One vector is turned by the same rotation once a step. Each row is the vector after some number of steps, and that number follows the row.
The counts run from 0 to 94.
[151 131 133 151 126 137 190 146 125 186 145 119  91 123 141 107 104 144
 131 177 152 170 123  91 115 112 167 111  91 117] -> 8
[161 158 126 166 111 133 171 145 121 157 137  93 101 132 140  85 116 145
 123 154 170 166 117  87  99 139 170  98 114 107] -> 10
[108 136 163  65 127 119 150 130 108 195 139 126 123  92  90 130  74 132
 146 160 104 131 134 114 165 118 134 101 106 137] -> 68
[ 93 149 107 120 126 134 193 139 156 135 151  67 129  95 135  97  94 107
 147 132 113 123  86 105 120 111 165 118 128 131] -> 53
[129 125 100 124 167 158 176 168  99 178 139 122 124 118 137 110  97 137
 124 178 124 150  95  97 141 120 143  75 119 110] -> 78
[128 169 140 110 132 116 180 162  50 139 133  86 134 107  96 104 109 132
 132 139 133 113 110  96 146 110 140  93 126 124] -> 60
[132 162 180  99  90  98 120  90 136 190 113 105 118 120 112  92  90 154
 142 159 150 138 153 120 127 141 154  93 119 118] -> 0
[125 114 110 108 116 143 163  99 173 190 129 133  88 103 142 103  94 133
 133 185 134 165 106 124 105 124 152 109 103 112] -> 5
[ 89 141 161  98 128 115 174 136 146 176 160 106 115  88 121 118  81 119
 141 147 113 144 151 123 167 107 160 112  83 148] -> 48
[131 171 196 122  99  97 148  98 112 156 135  99 137 113  95  91 117 139
 145 161 139 151 154 109 137 168 145 128 109 112] -> 20
[127 135 104 132 128 137 219 125 105 109 146 122 123  98 103  94 118 115
 130 159 100 158  90 123 119 139 147 114 116 103] -> 35
[152 134 160 110 109 125 186 109  83 138 133 133 117 113  65 107 112 146
 116 185 132 181 135 110 138 165 135 114  95  81] -> 17
[106 139 143 103  91 130 171  73 168 153 131 124 137  88 109  97  94 111
 153 160 107 152 127 130 129 165 146 144 102 113] -> 24
[114 157 149 113 131 112 174 157 140 175 158  71 118  86 139  98  95 120
 157 132 127 136 143 104 153 102 172 122  98 151] -> 50
[105 123 149 114  99 142 179  97 177 170 137 130 118  87 113 105  89 119
 141 166 116 162 133 128 131 157 150 138  91 118] -> 25
[126 131 111 128 124 151 211 130  91 103 161 123 109  94  92 109 107 122
 122 158 107 159 111 117 131 138 141 117  99  99] -> 36
[110 123 145 128 124 137 193 126 165 177 145 138 102  98 139 118  84 131
 142 164 119 176 135 116 141 142 155 136  74 131] -> 27
[147 147 119 128 149 145 168 180  85 174 132 112 119 126 141 111 101 144
 121 171 141 154 102  83 139 110 146  74 135 119] -> 79
[127 135 115 117 149 149 205 156  89 134 146 114 117  99 111 106  98 108
 123 157 112 136  95  95 134  93 152  92  99 115] -> 57
[112 168 168 118  82 109 155  85 157 150 115  99 137  99  92  79 100 128
 148 146 124 148 140 111 121 179 148 127 123 111] -> 22
[125 133 132  92  86 131 147  79 176 192 118 107 127 107 130  85  88 127
 146 164 142 139  98 128  98 141 166 112 121 109] -> 3
[125 127 107 145 130 141 229 126 125 101 149 101 131  94 108  86 120 118
 140 156 118 158  97 113 102 137 158 124 113 103] -> 34
[138 108 123 109 124 143 179 113 157 194 140 139  93 113 145 109  95 126
 136 182 146 163 102 114 107 120 159 115  95 112] -> 6
[133 175 183 122  82 105 158 100 140 145 123 101 137 107  99  77 105 137
 146 141 136 158 150 109 127 176 150 132 108 111] -> 21
[ 99 161 133 123 135 118 180 148 153 162 157  64 128  91 151  96  88 124
 168 124 131 126 124 100 135 103 175 120 104 146] -> 51
[ 88 151 146  83  92 113 182  85 145 135 142  99 158  75  81  94  90 108
 150 139 101 127 130 142 142 138 135 131 117 122] -> 44
[128 175 167 121 116  88 186 134  84 112 152  78 131  96  77  98 111 130
 132 135 114 134 147 105 145 153 146 112 108 115] -> 40
[128 157 132 122 138 128 186 168  62 137 143  97 124 108  96 113 110 137
 125 153 119 128 125 100 150 101 145  84 114 126] -> 59
[ 97 134 127 102 114 139 136  98 181 182 117 110 148 120 135  85  76 132
 157 160 113 144  86 135 134 153 147  96 145 131] -> 94
[108 158 142  72 106 125 161 102  90 131 121 100 159  85  73 100  94 111
 135 147 110 114 109 121 134 131 117  91 151 117] -> 64
[131 146 117 112 154 132 196 165  69 146 158 107 113 107 106 119 112 128
 115 150 119 142 107 102 153  95 137  78 108 118] -> 58
[ 93 141 155  83 110 108 191  91 136 147 150 111 144  73  85 104  91 108
 140 153  88 130 129 143 150 133 135 127 109 121] -> 45
[119 150 143 145 129 127 195 155 147 162 163 103  98 101 151 101 100 133
 154 155 126 183 142  97 127 133 167 130  80 136] -> 29
[109 154 170  82 125 116 141 141 114 210 135 111 131  98 108 116  71 139
 149 147 113 130 147 106 171 120 140  94 101 143] -> 69
[123 181 151 108 113 110 163 127  75 125 129  80 153 108  80  83 108 122
 136 138 120 110 108 104 130 122 131  91 150 119] -> 62
[138 167 129 137 146 137 160 174  75 146 122  95 135 128 115  91 106 146
 137 163 139 148 101  92 132 131 144  75 149 114] -> 81
[102 159 155  88 118 116 127 139 137 199 126  81 134  90 132  94  83 138
 168 145 136 122 131  94 150 116 153 102 132 144] -> 71
[100 158 137 102 128 129 139 122 157 193 121  79 145 100 140  90  78 123
 165 138 132 122  98 101 138 126 156  99 142 143] -> 72
[107 156 131 103 126 139 146 120 163 186 134  91 137 106 138  92  72 116
 155 152 131 124  83  98 123 121 160 106 147 144] -> 73
[134 164 161 100  87 108 126  85 158 194 117  87 127 112 128  81  88 132
 151 149 151 138 131 114 115 138 165 105 122 122] -> 1
[139 168 130 126 130 134 160 135  90 142 115  86 165 125  88  84 109 130
 140 153 124 144  86 106 117 150 138  75 173  99] -> 83
[117 172 181 124  98  98 180 114 100 120 146  74 142  95  84  91 116 125
 148 132 118 137 147 107 137 149 144 119 121 119] -> 41
[121 164 139  87 101 118 162 116  91 128 116  83 161  92  77  95  97 110
 133 138 117 114 100 113 134 136 128  93 155 110] -> 63
[ 87 132 158  84 114 123 182 121 137 173 157 121 125  84 100 124  84 122
 148 147 104 138 145 129 161 124 135 126  76 134] -> 47
[137 140 122 123 128 124 225 143  78 114 159 115 127  95  96 113 114 120
 119 164 109 157 122 116 141 141 138 120 101  94] -> 37
[120 157 183 108 121 112 128 126 124 193 117 123 151 130 115 108  79 154
 144 165 133 159 132 109 172 162 141  89 128 131] -> 90
[159 138 136 116 112 136 194  96  92 131 130 140 119 117  77 103 109 134
 113 186 123 164 121 122 120 155 126 117  94  88] -> 16
[128 156 127 158 118 126 205 149 150 137 153  70 117 101 145  83 106 116
 149 131 130 162 111 103 110 132 170 123 109 121] -> 31
[142 168 132 132 136 131 163 148  81 140 117  91 150 126 105  86 102 149
 131 150 141 137  86  89 129 143 141  71 163 106] -> 82
[139 164 184 120 103 103 169 112 103 155 140 124 131 117  80  98 111 141
 127 159 142 168 154 110 137 172 140 119  93 106] -> 19
[121 131 143  88 125 136 157 109  90 149 114 132 152 117  77 113  94 138
 126 178 106 145  97 129 152 163 120  89 144  95] -> 86
[123 120 101 113 158 156 185 155 117 182 143 127 111 114 132 119  89 125
 126 175 124 152  88 110 136 109 137  81 130 121] -> 77
[115 132 147 141 124 136 188 133 157 175 162 113 103 102 143 105  90 128
 141 161 118 172 147 102 138 128 169 131  74 130] -> 28
[145 131 127 119 111 138 193  93  87 122 132 131 127 105  84  92 115 131
 117 174 129 175 101 120 104 164 127 103 119  73] -> 15
[102 154 170 109 112 114 122 112 165 177 118  99 159 123 127  89  80 152
 170 151 132 145 121 111 149 160 155  96 140 138] -> 92
[129 179 145 106 122 115 179 143  67 129 131  74 145 114  86 107 105 128
 132 144 125 113 109  90 145 116 140  87 144 123] -> 61
[118 166 172 104 100  97 172 105 103 114 140  88 163  88  74  86 104 113
 147 127 113 127 133 116 131 147 148 119 122 121] -> 42
[ 91 136 149  82 111 116 181 112 142 163 153 126 132  83  93 125  74 100
 149 160  84 142 138 137 152 127 139 132  78 136] -> 46
[100 150 156 123 113 120 137 101 174 179 118 102 163 113 125  95  72 141
 161 151 123 138 109 122 135 162 155  90 145 130] -> 93
[101 171 160  95  92 104 175  95 129 116 140  84 161  78  82  93 102 102
 145 132 112 119 131 125 137 147 146 128 133 117] -> 43
[136 147 144 129 124 124 205 135  73 107 159 112 114 103  82 109 118 134
 121 151 113 164 138 114 152 138 135 124  90 111] -> 38
[136 162 122 133 150 139 157 177  83 161 128 104 133 134 130  98 104 150
 130 160 146 151  97  82 133 121 150  73 144 119] -> 80
[103 117 142 110 112 132 175 102 170 177 149 138 115  88 125 117  86 121
 145 163 113 172 141 130 137 141 153 136  79 115] -> 26
[116 159 189 115 112 115 126 131 143 194 119 104 166 125 110  97  81 161
 158 155 135 159 135 116 160 168 140 100 127 129] -> 91
[154 156 110 141 110 138 183 106 111 124 121 111 124 122  98  74 119 130
 119 166 138 154  93 105  85 157 158 106 137  90] -> 13
[ 97 148 159 110  92 119 164  74 167 155 124 110 143  93 107  87  93 118
 155 151 110 154 126 129 109 168 147 139 114 109] -> 23
[129 157 103 152 121 139 217 134 138 112 144  84 120  90 126  84 117 111
 138 143 117 149 101 112 105 139 165 121 107 107] -> 33
[122 153 150 108  93 117 143  81 168 194 102 101 125 115 125  74  90 129
 146 153 148 138 109 127 105 136 164 105 130 118] -> 2
[132 159 162 131 122 112 193 150  65 110 150 104 128 105  92 106 124 132
 136 144 115 151 153  99 148 143 143 114  98 106] -> 39
[101 158 168  89 125 121 138 139 127 202 131 102 133  99 121 106  66 139
 152 140 130 119 142  96 157 119 152  91 121 137] -> 70
[159 168 124 162 124 139 185 133 114 142 131  86 111 117 139  76 121 143
 132 156 157 159  94  91  96 144 165 101 121  98] -> 11
[133 138 162  87 120 130 143 121  98 176 120 144 152 121  95 122  82 154
 133 176 109 157 121 124 163 162 122  83 111 117] -> 88
[123 146 182 110 119 127 131 128 107 185 124 132 147 133  93 114  83 157
 134 175 115 164 137 115 163 156 127  89 124 127] -> 89
[119 125 124 107  96 143 156  86 182 194 123 117 116 106 141  90  88 132
 126 174 133 156 107 134 108 130 155 101 113 113] -> 4
[110 141  93 115 135 142 207 143 139 137 154  93 124  84 133  95  96 101
 138 145 110 128  73 114 121  99 156 104 119 131] -> 54
[135 150 129 116 123 133 153 123  98 133 111 109 161 121  85  90 103 133
 137 159 110 151  82 108 129 161 124  79 172  99] -> 84
[106 132  87 121 138 146 199 145 129 145 151  95 117  81 124 111 100 104
 131 149 107 131  78 109 126  93 160 107 120 113] -> 55
[122 146 134 101 108 146 154 114  97 135 110 115 159 116  87  96  83 142
 125 172 115 144  77 124 135 160 122  93 153  83] -> 85
[103 145 142  57 110 138 162 105  97 152 121 122 151  82  65 103  84 117
 129 155  98 115 100 125 146 136 125 102 148 111] -> 65
[138 125 124 138 125 146 174 119 144 190 137 126  79 117 149 113 104 146
 127 184 150 168 114 103 113 120 157 107  76 119] -> 7
[104 138 151  59 117 135 153 104 105 162 123 119 145  83  79 110  75 114
 132 171 105 115 118 130 161 125 127 105 128 121] -> 66
[108 133 106  98 133 154 158 122 162 185 128 103 134  98 142 101  79 116
 153 160 121 132  73 100 122 111 156 104 155 133] -> 74
[151 152 171 123 103 112 176 122  92 153 143 135 115 108  77 107 109 152
 116 173 134 169 155 114 145 164 128 116 104  98] -> 18
[150 134 122 139  95 137 184  98 101 122 123 127 125 114  98  86 117 122
 124 184 136 159  86 114  91 163 138 113 128  73] -> 14
[120 151 134 164 136 125 193 147 153 154 155  80 112 104 153  91 112 124
 147 141 135 160 138  95 120 131 172 127  87 128] -> 30
[106 154 119 122 126 121 179 146 149 152 144  59 134  96 151  90  91 110
 153 123 122 120 101  98 125 106 182 121 125 136] -> 52
[114 122  87  99 149 160 169 144 132 188 133 120 130 102 137 109  78 120
 137 170 121 149  71 107 133 104 155  85 131 119] -> 76
[107 127 153  67 122 124 152 117 109 170 127 128 137  84  73 122  73 117
 138 160 103 121 128 123 163 119 128 101 121 127] -> 67
[156 153 128 154 108 131 177 117 117 130 115  89 118 115 120  70 123 133
 132 153 144 162  81  96  84 153 167  97 138  94] -> 12
[120 131  96 115 148 147 207 152 108 131 151 112 123  85 115 116 103 115
 134 164 113 137  90 103 126  98 151  96 116 107] -> 56
[121 160 114 152 126 131 200 140 151 133 147  80 116 106 138  76 123 115
 152 140 129 149 104  96 105 145 184 121 118 108] -> 32
[111 130 101  96 140 165 168 144 153 189 130 116 137  99 144  99  76 117
 136 163 119 141  69 113 129 109 160  99 139 125] -> 75
[159 157 128 159 126 131 171 137 113 180 139 106  99 123 148 101 115 148
 132 171 152 163 122  87 107 131 164  96 106 114] -> 9
[123 136 149  85 129 140 159 116  93 156 116 150 145 117  75 116  96 151
 127 186 103 158 111 135 154 161 116  87 127  99] -> 87
[101 146 159 111 126 115 177 143 138 177 161  95 126  87 135 111  89 124
 150 143 128 140 150 103 156 104 163 129  87 152] -> 49
